Here are some rows, each followed by its group. Rows of different groups can look alike.
{-0.8, -1.2,  0.5, -1.8,  0.7, -0.9, -0.8, -0.5, -0.2,  1.0,  1.6, -1.9,
 -1.2, -1.0, -2.2,  0.7,  0.6,  0.2,  0.4, -0.2,  0.9,  0.7,  0.0, -0.3} TH
{ 0.7,  0.7, -1.4,  0.1, -0.2,  0.6,  1.0,  0.9, -0.7, -0.1, -1.2, -0.9,
  0.5,  1.2,  0.4, -0.1, -1.7,  1.1, -1.8,  1.5, -0.6, -0.5, -0.7,  0.5} HD
{ 0.9,  0.9,  1.1,  0.6, -0.7,  0.6, -1.1, -0.8,  0.4, -0.7, -0.9, -0.3,
  1.0,  0.3,  0.4, -1.6,  0.6,  0.1,  0.8,  0.3, -0.5, -0.8, -0.5,  0.5} RQ
{ 0.4,  0.2, -1.0,  0.2, -1.0,  1.4,  1.7,  1.4, -0.4, -0.4, -0.5,  0.7,
  0.0,  0.7, -0.6,  0.9, -0.8,  0.6, -1.4,  1.1,  0.9,  0.2,  0.4, -1.0} DN
{ 0.0,  0.5, -0.3,  0.1, -1.5,  0.4, -0.9,  0.9, -0.4, -1.2,  0.3,  0.5,
  0.9,  0.1, -0.2,  0.0, -0.2,  0.1,  0.9, -0.9, -0.2, -0.7,  0.8, -1.9} LS
{ 0.1, -0.2, -0.2,  1.2,  0.7,  1.4,  1.1,  0.5, -0.8, -0.6, -0.4,  1.0,
  0.0,  1.5,  0.0, -1.6,  0.4,  0.8, -1.6,  1.5, -1.3,  0.0, -0.9,  1.1} HD
{ 1.6, -0.4,  1.2,  1.0, -0.3,  1.5, -0.8,  0.6,  1.2, -0.9, -0.5, -0.1,
  1.4, -0.3, -0.6, -1.5,  0.6, -1.3,  0.9,  0.3,  0.2, -0.5, -0.1, -1.6} LS
{ 1.0, -0.4, -0.7,  0.5, -0.2,  1.2,  2.0,  0.5, -0.3, -0.6, -0.6,  1.2,
  0.4,  0.9, -0.4,  0.4, -0.3,  0.5, -1.4,  1.3,  0.9, -0.1,  1.2,  0.2} DN
{ 1.2,  0.1,  0.5,  0.4,  0.2,  1.1, -1.2, -0.3,  0.3, -0.5, -1.2, -0.8,
  0.6, -0.5, -0.2, -0.9,  0.9, -0.6,  0.4, -0.8,  0.4, -1.1,  0.5, -1.5} QC
{-1.3,  1.2, -1.6,  0.6, -0.1, -0.8,  0.8,  0.3, -0.3, -0.2, -0.6, -0.5,
  0.8,  1.9,  0.9,  0.8, -0.7,  2.1, -0.9,  0.1, -0.7,  0.0, -0.3,  1.2} NS
{-0.5,  1.0, -1.9,  1.0,  1.5,  1.8,  0.6, -0.7, -0.8,  0.2, -1.4, -0.8,
  0.1,  1.7,  0.7, -0.1, -0.3,  0.8, -1.0,  1.6, -0.8,  0.7, -0.6,  1.0} NS
{-0.6, -1.4, -0.4, -0.9,  0.5,  0.0, -0.2, -0.6, -0.8, -0.3,  1.1,  2.0,
 -1.4, -1.2,  0.2,  0.5, -0.6, -0.3,  0.8,  0.4,  1.6,  0.6,  1.8, -0.2} MB
{-0.2, -0.3,  0.7, -0.6,  0.4, -1.6, -0.9, -1.6,  1.0,  1.2,  1.3, -1.1,
 -0.6, -0.5, -0.6, -0.6,  0.4,  0.7,  0.6,  0.8, -0.4,  0.9,  0.7,  0.4} TH
{-0.8,  1.3, -1.3,  0.2, -0.3, -1.0,  0.7,  0.8, -0.9, -0.1, -0.3, -0.5,
  1.0,  1.6,  1.1,  0.0, -1.0,  1.4, -1.1,  0.1, -1.3,  0.2, -2.0,  1.7} HD
{-0.1, -1.4,  0.6, -1.6,  1.9,  0.0, -0.4, -0.1, -0.4,  1.0,  0.2,  0.5,
 -1.3, -1.0, -0.3, -1.0,  0.2, -0.6, -0.1,  0.2,  0.9,  0.6,  0.1, -0.1} NL
{-0.2,  0.3,  0.1,  0.4, -0.3,  0.4,  1.2,  1.1,  0.3,  0.6, -0.5,  0.3,
  0.8,  0.2,  0.4,  0.9,  1.2, -0.2, -1.7,  0.6,  1.0,  1.2, -1.7,  0.8} DN
{-0.7,  0.4, -1.0,  0.8, -1.5, -0.4,  1.8,  0.8, -0.8, -0.7,  0.7,  1.6,
  0.6,  1.0,  0.4,  1.3, -1.5,  1.5, -1.1,  0.1, -0.1,  0.1,  0.0,  1.1} DN
{-0.2, -0.9,  1.5, -1.9,  0.7,  0.0, -0.3,  0.3,  0.1,  1.3,  0.9, -0.5,
 -0.9, -0.6, -1.0, -0.8, -0.4, -1.3,  0.6,  0.2,  1.0,  1.7, -0.6, -0.6} NL
{-0.3,  0.8, -1.0,  0.7, -1.1, -0.3,  1.6,  1.2, -0.7, -0.8,  0.1,  0.2,
  0.7,  0.8,  0.3,  1.5, -1.3,  0.4, -1.1,  0.4, -1.3,  0.2,  0.1,  1.2} DN
{-0.6,  1.2, -1.0,  1.3,  0.4,  0.2,  1.1, -0.5,  0.0,  0.7, -0.7, -1.0,
  0.2,  1.6,  0.3,  1.3, -0.8,  0.6, -1.3,  0.6, -1.6,  0.3, -1.1,  0.5} NS
{ 0.4,  0.4,  1.1,  0.9, -0.6,  0.5, -0.9, -0.1,  0.6, -1.6, -0.6, -0.2,
 -0.2, -0.3, -0.2, -1.4,  1.4,  0.3,  0.9, -1.1, -1.2, -1.2,  0.9, -0.6} QC
{-0.4, -0.1, -1.3,  1.1,  1.0,  0.1,  0.6,  0.1, -1.0, -1.1, -0.7,  0.4,
  1.0,  1.2,  0.4,  0.2, -1.4,  1.3, -1.5,  1.0,  0.0, -0.6, -1.2,  2.2} NS
{ 0.1, -1.1,  1.3, -1.7,  0.7, -1.7, -1.2, -0.2,  0.1,  0.7,  1.5, -0.9,
 -0.7, -0.6, -2.3,  0.1,  0.2,  0.3,  0.8,  0.2,  1.1, -0.2, -0.3,  0.1} TH
{ 0.0, -0.2, -1.3,  1.2, -0.3,  0.5,  1.3,  0.8, -1.1, -0.8,  0.2,  1.4,
  0.1,  1.3,  0.5,  0.6, -1.3,  1.0, -1.2,  0.9, -0.5,  0.2,  0.0,  0.8} DN
{-0.8, -1.0,  0.0, -1.7, -0.4, -1.3, -0.4,  0.0, -1.1,  0.6,  1.6,  0.7,
 -1.2, -1.8, -0.3,  1.2,  0.3, -0.5,  0.9, -0.1,  1.8,  0.7,  0.3, -0.2} MB
{-0.2, -0.3, -0.5, -1.5,  0.6, -1.2, -0.1,  0.2, -0.4,  1.4,  1.0, -0.2,
 -0.9, -1.0,  0.5,  1.1, -1.2, -1.5,  0.6, -0.9, -0.5,  0.5,  0.0,  0.8} NL
{-0.3,  0.8, -0.9,  0.5,  0.2, -0.3,  1.1, -0.3,  0.6,  0.5, -0.8, -0.3,
  1.3,  2.0,  0.4,  0.2, -1.1,  1.9, -0.8,  1.3,  0.2,  0.4, -1.5,  0.5} NS
{-0.3,  0.0,  0.0,  1.0,  0.5,  1.8,  0.9,  0.9, -1.1, -1.3, -0.1,  0.5,
  0.1,  1.7, -0.2, -1.9,  0.2,  1.4, -1.3,  1.9, -1.5,  0.4, -1.5,  0.9} HD
{-0.8, -1.9,  0.5, -1.3,  0.3,  0.1, -0.2, -0.4, -0.9,  1.1,  1.2,  0.5,
 -0.9, -0.5, -0.8, -0.1, -1.8, -0.1,  0.4, -0.3, -0.1,  0.7, -0.2,  0.6} NL
{ 1.7,  0.8,  1.7,  0.5, -1.0, -0.1, -1.5, -0.3,  1.9, -0.1, -1.5, -0.8,
  1.6,  0.0,  0.3, -1.8,  1.3,  0.0,  1.1, -0.7,  0.3, -0.4, -0.4, -0.5} QC
{ 0.6, -0.5,  0.8,  1.2, -0.2,  1.0, -0.7,  0.5,  0.2, -1.3,  0.3,  1.5,
  1.0, -0.2,  0.1, -0.7,  0.3, -0.5,  0.4,  0.0, -0.7, -1.7,  0.5, -0.9} LS
{ 1.3, -0.6,  0.4,  0.7, -0.6,  2.0, -0.7,  0.1,  0.8, -1.2, -1.2,  0.7,
  0.7, -0.6, -0.4, -1.6,  1.5, -0.5,  0.2,  0.6,  0.8, -0.6,  1.1, -1.9} LS
{-0.7, -0.8,  0.0, -2.1,  1.1,  0.6, -0.2, -0.5, -1.0,  0.3,  0.4,  0.6,
 -2.0, -0.3, -1.0, -1.1, -0.5,  0.3,  0.3,  0.5,  0.7,  0.4,  0.7, -0.7} NL
{-0.4, -0.6,  0.5, -1.7, -0.2, -1.7, -1.1, -0.3, -0.6,  0.5,  1.8, -0.4,
 -0.8, -0.4, -2.0,  0.8, -0.2,  0.7,  0.8, -0.3,  1.0, -0.1,  0.3, -0.6} TH
{-1.2,  0.7, -0.7,  0.5, -0.8,  1.3,  1.2,  1.5, -1.0, -0.4, -0.5,  0.8,
  0.0,  0.7,  0.1,  0.8, -0.6, -0.3, -1.0,  0.9, -0.4,  1.1, -0.2,  0.2} DN
{ 0.8, -1.5,  1.4, -0.7, -0.3, -1.4,  0.3, -0.3,  1.4,  0.6,  1.4,  1.8,
 -0.6, -1.2, -0.3, -0.2,  1.5, -0.3,  0.9,  0.1,  2.0,  0.6,  1.4,  0.0} MB
{ 0.6, -2.0,  1.2, -0.1,  1.7, -1.0,  0.3, -0.7,  0.0,  0.8,  1.6,  0.5,
 -1.1, -0.5, -0.2,  0.7, -0.2, -1.3,  0.5, -1.0, -1.0, -0.1,  0.2,  0.7} NL
{ 0.9,  0.6,  0.0,  1.1, -1.2,  0.8, -0.4, -0.2, -0.1, -0.9, -0.3,  0.9,
  0.5, -0.8,  0.3, -0.1,  0.9, -1.1,  0.1, -0.5, -1.0, -1.5,  0.8, -0.4} LS
{-0.2,  0.3,  0.1, -0.4, -0.4,  1.2, -0.8,  0.0, -0.5,  0.0, -0.6, -2.3,
  0.6, -0.1,  0.0,  0.6,  1.3,  0.0,  0.7, -0.4,  0.1,  0.0, -1.2, -0.9} RQ
{ 1.3, -0.5,  1.0,  1.0,  0.2,  1.9, -0.9, -0.2,  1.4, -0.5, -1.0,  0.9,
  0.7, -0.3, -0.2, -1.7,  1.2, -1.2,  0.3,  0.2,  0.3, -1.0,  0.8, -1.7} LS
{-1.2,  0.5, -0.8,  0.4,  0.2,  0.6,  1.5,  1.4, -0.4,  0.0, -1.1, -0.8,
  0.6,  0.7,  0.7,  1.2, -1.4, -0.6, -0.4,  0.1,  0.0,  1.5, -0.3, -0.5} DN
{-1.5, -0.5,  0.0, -1.7,  1.1, -0.7, -0.4,  0.2, -1.5,  1.5,  0.9, -0.9,
 -1.3, -0.8, -0.6,  0.5,  0.1, -0.2,  0.5, -0.2,  0.4,  1.1, -0.9,  0.3} NL
{ 0.7,  1.2,  0.5,  0.4, -1.0, -0.6, -0.4,  0.6,  1.9,  0.0, -0.6, -0.6,
  1.7, -0.3,  1.1, -0.8,  1.4, -0.4,  0.8, -1.4,  0.0, -0.5,  0.3, -1.2} LS
{ 0.6,  0.1,  1.0, -0.1, -1.0,  0.4, -0.8,  1.4,  0.6, -0.8,  0.1,  0.2,
  0.9, -0.6, -0.9, -0.6,  1.4, -0.3,  0.2, -0.9,  1.2, -1.1,  0.2, -2.2} LS
{ 1.0, -0.1,  0.2,  0.5, -0.4,  1.1, -1.0,  0.4,  0.4, -0.1, -1.2, -1.0,
  1.4, -1.0,  0.1, -0.5,  1.6, -1.1,  0.6, -0.5,  0.8,  0.1,  0.5, -2.1} LS
{-0.5,  0.3, -0.8, -0.3, -0.1, -1.4,  0.0, -0.5, -0.3,  0.3,  1.6,  2.1,
 -1.5, -1.5,  0.9,  1.7, -0.6, -1.0,  0.8, -0.4, -0.4, -0.4,  1.3,  0.2} MB
{ 1.0, -0.1,  1.0,  0.5, -0.1,  1.2, -1.1, -0.5,  0.3, -0.1, -1.2, -0.4,
  0.4, -0.1, -0.5, -1.3,  0.3, -1.0,  0.7, -0.4,  0.1, -1.1,  0.4, -1.1} QC
{-1.2, -0.8,  0.2, -0.5, -0.6, -0.7,  0.4, -0.6, -1.2, -0.4,  2.5,  2.6,
 -2.5, -1.1, -0.9,  0.9,  1.0,  0.0,  0.5,  0.1, -0.4, -0.5,  2.2, -0.3} MB
{-1.3,  1.2, -1.6,  0.3,  0.5,  0.5,  0.6,  0.8, -1.8,  0.4, -0.7, -0.5,
  0.8,  1.0,  1.0, -0.4,  0.1,  0.9, -1.5,  0.5, -1.0,  0.6, -2.3,  1.5} HD
{-0.2, -0.6, -0.3, -1.1,  0.0,  0.3, -0.4, -1.0, -0.3,  0.0,  0.6,  1.6,
 -1.7, -1.1,  0.1,  0.2, -0.3, -1.1,  0.7,  0.9,  1.4,  0.4,  1.9, -0.3} MB
{ 0.9,  0.5,  0.4,  0.5, -0.5,  0.2, -0.8,  0.1,  0.2, -0.6, -1.3, -0.5,
  0.7, -0.1,  0.5, -0.9,  0.5, -0.5,  0.6, -0.7, -0.7, -0.8,  0.0,  0.7} RQ
{-0.8,  1.2, -1.1,  0.0, -0.7,  0.4,  1.2, -0.1, -0.4,  0.1, -0.4, -1.6,
  0.1,  1.4, -0.2,  0.6, -0.2,  1.9, -1.2,  1.6,  0.0,  0.8, -1.6,  0.9} NS
{-0.4,  0.2, -2.3,  0.9,  1.6,  1.0,  0.7, -0.4, -0.1, -0.3, -1.3, -0.8,
  1.1,  1.5,  1.1, -0.6, -0.6,  1.0, -0.6,  1.0, -0.4,  1.1, -0.2,  1.0} NS
{-0.1, -0.8, -0.7, -1.3, -0.2, -1.6, -0.3,  0.2, -0.8,  0.3,  1.3,  1.7,
 -0.5, -1.6,  0.6,  1.3, -0.8, -0.5,  1.3, -0.9,  1.7,  0.5,  0.6,  0.7} MB
{-0.4,  0.1,  0.5, -1.0, -0.4, -1.5, -0.2, -0.8,  0.7,  1.1,  1.0,  0.9,
 -1.1, -1.0,  0.0,  0.9,  0.9, -0.5,  0.7,  0.0,  1.1,  0.3,  0.6, -0.2} MB
{ 0.3,  0.7, -0.2,  0.5,  0.0,  1.3, -1.0, -0.2,  0.3, -0.6, -1.6,  0.0,
  0.7,  0.3,  0.6, -0.3, -0.7, -0.4,  1.0, -0.4, -0.3, -1.2, -0.1, -0.4} RQ
{ 1.1,  0.3,  0.7,  0.3, -1.4,  0.0, -0.7,  0.8,  1.5, -0.3, -0.6,  0.0,
  1.8, -0.3,  0.3, -1.0,  0.5, -0.5,  0.9, -0.7,  0.1, -0.4,  0.5, -1.1} LS
{-0.2,  1.8, -1.3, -0.2, -0.5,  0.2,  0.6,  0.0, -0.1,  0.9, -0.9, -2.0,
  0.5,  1.5,  0.3,  1.2, -1.1,  1.1, -0.8,  1.3, -0.1,  0.4, -1.9,  0.6} NS
{-0.9, -1.3, -0.7, -0.9,  0.6, -0.5, -0.3, -0.7, -1.0, -0.5,  1.7,  2.1,
 -1.6, -0.9,  0.2,  0.7, -0.8, -0.2,  1.2,  0.2,  1.2,  0.1,  1.2, -0.6} MB
{-0.3, -1.7,  0.3, -0.9, -0.5, -1.3, -0.1,  0.1, -0.9, -0.6,  2.3,  2.8,
 -1.9, -0.7, -0.8,  0.8, -0.5,  0.2,  0.6, -0.2,  1.4, -0.9,  1.6, -0.7} MB
{-0.7, -1.4, -0.1, -1.2,  1.2, -1.0, -0.3, -0.1, -0.8,  0.3,  1.3,  0.6,
 -0.8, -0.5,  0.1,  0.1, -1.6,  0.2,  0.8, -0.7, -0.1,  0.5, -0.3,  0.9} NL
{ 0.3,  0.1,  1.0, -0.8,  1.0, -0.8, -0.6, -0.9,  1.9,  1.9,  0.3, -1.6,
 -0.2, -0.8, -1.8, -0.3,  0.8, -0.6,  0.8, -0.1,  0.6,  0.8,  0.2, -1.3} TH
{-0.9,  0.6, -2.2,  0.5,  0.3,  0.0,  1.1,  0.1, -1.5, -0.4, -0.2, -0.1,
  1.0,  1.8,  1.1,  1.4, -1.5,  2.0, -0.7,  0.4, -0.5,  0.3, -0.7,  1.6} NS
{ 1.0,  0.3,  1.0,  0.3,  0.4,  1.6, -1.2, -0.3,  1.0, -0.8, -1.4, -0.8,
  0.2, -0.1, -0.2, -2.1,  1.0, -0.9,  0.8,  0.1,  0.4, -1.0,  0.3, -1.6} QC
{-0.9, -0.3,  0.9, -1.8, -1.8, -0.7, -0.2,  0.2, -0.5,  0.7,  2.0,  0.4,
 -1.7, -1.2, -1.3,  1.4,  0.2, -0.1,  0.9,  1.0,  1.3,  0.5,  0.4, -0.9} MB
{ 0.9,  0.4, -1.5,  0.6, -0.2,  1.3,  1.6,  0.8, -0.1,  0.3, -1.3,  0.4,
  0.8,  0.0,  0.4,  0.9, -0.6, -0.2, -1.7,  0.9,  1.4,  1.0, -0.3,  0.2} DN
{-0.9,  1.7, -1.5,  1.1,  0.1, -0.5,  1.4,  0.5, -0.4, -0.1, -0.5, -0.4,
  0.7,  1.0,  1.8,  0.0, -0.4,  1.1, -1.4, -0.3, -2.6,  0.3, -0.9,  1.6} HD
{ 0.1,  0.4, -0.6,  1.0, -0.8,  0.3,  1.4,  0.5, -1.0, -1.2,  0.7,  1.5,
  0.9,  1.0, -0.2,  1.0, -1.1,  0.4, -1.2,  0.5, -0.5,  0.1,  0.5,  0.5} DN
{ 1.5,  0.1,  1.0,  0.3,  0.2,  0.3, -1.0,  0.3, -0.1, -1.6, -0.4, -0.3,
  1.0, -0.9,  0.0, -0.8,  1.2, -0.2,  0.3, -1.4,  0.9, -1.2, -0.3,  0.0} QC
{-0.2,  0.3, -0.2,  2.0, -0.2,  0.3,  2.0, -0.4,  0.6,  0.4,  0.4,  0.6,
  0.6,  0.7,  0.8,  1.3, -0.5,  0.0, -1.2, -0.3, -1.5,  0.2, -0.1,  0.6} DN
{ 0.5,  0.8, -1.1,  1.4,  0.1,  0.3,  1.5,  0.4, -0.6,  0.0, -0.4,  0.5,
  0.5,  1.0,  1.3,  0.3,  0.1,  0.4, -1.9,  0.3, -2.3, -0.5, -0.7,  1.6} HD
{ 0.0, -0.1,  0.8, -0.1, -0.4,  1.4, -1.0,  0.0, -1.0, -1.2, -0.8, -0.2,
  0.3, -0.2, -0.5, -0.2,  1.6,  0.6,  0.3, -0.5, -0.3, -0.5, -0.2, -0.9} RQ
{ 0.2, -0.7, -0.2, -1.1, -0.8, -1.8, -0.5,  0.4,  0.0,  0.5,  0.9,  1.1,
  0.1, -1.3,  0.7,  0.2, -0.4, -0.5,  1.2,  0.4,  1.5,  0.7,  0.6,  1.3} MB
{ 0.4, -0.7, -0.6,  1.3,  0.1,  0.0,  1.9,  0.2, -0.3, -1.2,  0.6,  1.6,
  0.7,  1.0,  0.2,  1.1, -1.1,  0.8, -1.2,  0.1, -0.2, -0.1, -0.1,  1.4} DN
{-1.0,  0.3, -1.4,  0.4,  0.0,  0.7,  0.9,  0.6, -1.7, -0.8, -0.3,  0.8,
  0.2,  1.4,  0.8, -1.1, -0.9,  1.8, -1.5,  0.8, -1.0,  0.5, -1.1,  0.9} HD
{ 0.4,  0.1,  0.5,  1.3, -0.7,  0.4,  2.1,  0.4, -0.1, -0.9,  0.6,  2.0,
 -0.6,  0.4,  0.0,  0.3,  0.8,  0.3, -1.9,  0.3, -0.7, -0.4,  0.7,  1.0} DN
{ 0.0, -1.0, -0.4, -1.1,  0.2, -2.1, -0.5, -0.2, -0.6,  0.9,  1.2,  0.2,
 -0.6, -1.5,  0.3,  1.5, -0.1, -1.2,  0.7, -0.4,  1.8,  0.2,  0.9, -0.4} MB
{-0.5, -1.0,  0.9, -1.5,  1.2, -0.5, -0.5,  0.5, -1.1,  0.5,  0.7,  0.5,
 -1.9, -0.7, -0.6, -0.3, -0.4, -1.5,  0.3, -0.3, -0.1,  0.4, -0.1,  0.8} NL
Which 5 groups are nearest to each row below, nearest first, going by the distance to the centre of the group?
{ 0.2,  2.1, -0.5,  0.1, -0.8, -0.9,  1.1,  1.1,  0.8,  0.7, -1.0, -0.4,
  0.9,  1.2,  1.5, -0.6, -0.8,  1.4, -1.4,  0.3, -0.7,  0.4, -1.5,  0.5} HD NS DN RQ LS
Which 5 groups are nearest to each row below, nearest first, going by the distance to the group's nearest row?
{-0.4, -1.0, -0.8, -1.0,  0.1, -0.6, -0.5, -0.6, -1.4,  0.1,  0.9,  0.8,
 -1.0, -1.6, -0.2,  0.6,  0.4, -0.7,  0.7,  0.7,  1.6,  0.6,  1.0,  0.0} MB NL TH RQ LS
{ 1.0, -0.3,  0.8,  0.5,  0.3,  2.2, -1.0, -0.4,  0.1, -0.9, -1.3, -0.7,
  0.4,  0.0,  0.1, -1.2,  0.3, -1.2,  0.5, -0.2, -0.2, -0.4, -0.1, -1.0} QC LS RQ NL HD
Which 4 groups are nearest to each row below, nearest first, going by the distance to the group's nearest row?
{ 1.1, -1.9,  1.2,  0.6,  2.0, -1.1, -0.8, -1.0,  0.8,  0.7,  1.5, -0.3,
 -0.4, -0.7, -1.7,  0.4, -0.6, -1.0,  0.6, -0.3, -0.6, -0.5,  0.7, -0.2} NL TH MB QC
Which 5 groups are nearest to each row below, nearest first, going by the average distance to the group's rows?
{ 0.1, -0.3, -0.1, -1.4, -0.8, -1.7, -0.3,  0.2,  0.7,  0.3,  0.8,  0.9,
 -0.4, -1.3,  0.2,  0.6, -0.6, -0.9,  1.3, -0.6,  2.0,  0.8,  0.8,  0.0} MB NL TH LS RQ
{ 0.3, -0.8,  2.1, -1.4,  1.1, -1.5,  0.3, -0.3,  1.2,  1.4,  0.8, -0.4,
 -0.7, -0.5, -0.5, -1.1,  0.9,  0.1,  0.4, -0.7,  0.4,  0.8,  0.3, -0.2} TH NL MB QC RQ
Which 4 groups are nearest to each row below, nearest first, going by the average distance to the group's rows?
{ 1.0, -2.7,  2.3, -0.2,  2.4,  0.2, -0.9, -1.0,  1.2,  0.6,  1.4,  0.0,
 -0.9, -0.8, -2.3, -1.0,  0.1, -0.8,  0.3,  0.2,  0.9, -0.2, -0.4, -0.3} TH NL QC MB
{ 0.6, -2.7,  0.1, -0.8,  0.8,  0.7,  0.0, -0.6,  0.4, -0.3,  1.0,  2.2,
 -1.8, -1.2,  0.0, -0.4,  0.3, -0.6,  0.8,  0.6,  2.3,  0.0,  2.6, -1.2} MB NL TH LS
{-0.4,  1.2,  0.1, -0.1, -0.6, -1.5,  1.3,  1.6,  0.6, -0.2, -0.1,  0.2,
  0.0,  1.7,  0.0, -0.9,  0.4,  2.1, -1.8, -0.8, -0.9, -0.7, -0.5,  0.1} HD DN NS RQ
{-0.3, -0.2,  1.3,  0.0, -0.5,  1.1, -1.3,  0.2, -0.9, -1.1, -1.3, -1.4,
 -0.1,  0.7, -0.7, -0.7,  0.0, -0.7,  1.1, -0.4, -0.9, -0.8,  0.6, -1.3} RQ QC LS NL
{-0.7,  0.6, -0.6,  0.6, -1.7,  0.3,  1.8,  0.9, -1.2, -0.7,  0.6,  0.8,
 -0.5,  1.1, -0.5,  1.4, -0.9,  1.0, -1.0,  0.8, -0.9,  0.1,  0.4,  0.1} DN HD NS RQ
Which 4 groups are nearest to each row below, nearest first, going by the distance to the centre of the group?
{ 2.5, -0.7,  0.8,  0.2,  0.1,  1.8, -1.0,  0.1,  0.4, -0.8, -1.4, -0.5,
  0.4, -0.6, -0.6, -1.3,  1.8, -0.6, -0.3,  0.1,  1.3, -0.8,  0.2, -1.0} QC LS RQ TH
{ 1.3, -0.2,  1.5,  1.1,  0.2,  1.4, -1.3, -0.8,  0.6, -0.9, -0.2, -0.7,
  0.6, -0.2, -0.3, -1.2,  0.0, -0.9,  0.9, -0.1, -1.1, -1.2, -0.5, -0.1} QC RQ LS NL
{ 0.4,  1.0,  0.1,  1.5, -0.3,  0.3, -0.5, -0.7, -0.3, -0.6, -0.9, -0.3,
  0.0,  0.0,  0.6,  0.0,  0.5, -1.3,  0.7, -1.1, -1.9, -2.8, -0.2,  0.5} RQ QC LS HD
{ 1.6, -0.1, -0.1,  0.5, -0.3,  0.6, -0.6,  0.2,  1.2, -0.2, -1.0, -0.8,
  1.0, -0.9,  0.2, -0.2,  0.0, -1.3,  0.2, -0.6,  0.6, -0.7,  1.1, -2.0} LS QC RQ DN
{ 0.4,  0.1,  0.9,  0.3, -0.4,  1.4, -1.2,  0.0,  0.5,  0.3, -1.0, -1.0,
  1.0,  0.1, -0.2, -0.6,  0.3, -0.8,  1.0, -0.6, -0.2, -0.2, -1.3, -0.7} RQ QC LS NL
{-0.4, -1.3,  0.1, -1.0,  1.4, -0.6, -1.2, -0.8, -0.3,  0.8,  0.8, -0.8,
 -1.0, -0.8, -2.0,  0.2,  0.2,  0.1,  0.3,  0.2,  0.9,  0.5,  0.9, -1.1} TH NL MB RQ
{ 0.3,  0.5,  0.5, -1.6, -1.6, -1.4,  0.0, -0.1,  0.7,  1.0,  0.8,  0.6,
 -0.8, -1.3, -0.5,  0.9,  1.3, -0.1,  0.4,  0.6,  1.3,  0.7,  1.2, -0.2} MB TH NL LS
{-0.1,  0.3,  0.5, -0.2, -0.2,  1.5, -1.2,  0.0, -0.6, -0.4, -1.2, -1.2,
  0.5, -0.4, -0.2, -0.2,  2.0, -0.3,  0.5, -0.6,  0.6,  0.2, -0.5, -0.6} RQ QC LS TH
{ 0.9,  1.0,  1.5,  0.7, -0.5,  0.8, -0.7, -0.2,  0.9,  0.1, -1.0, -0.1,
  0.6, -0.1,  0.1, -0.8,  2.9, -0.7,  0.4, -0.8, -0.2, -0.9, -0.9,  0.0} QC RQ LS TH
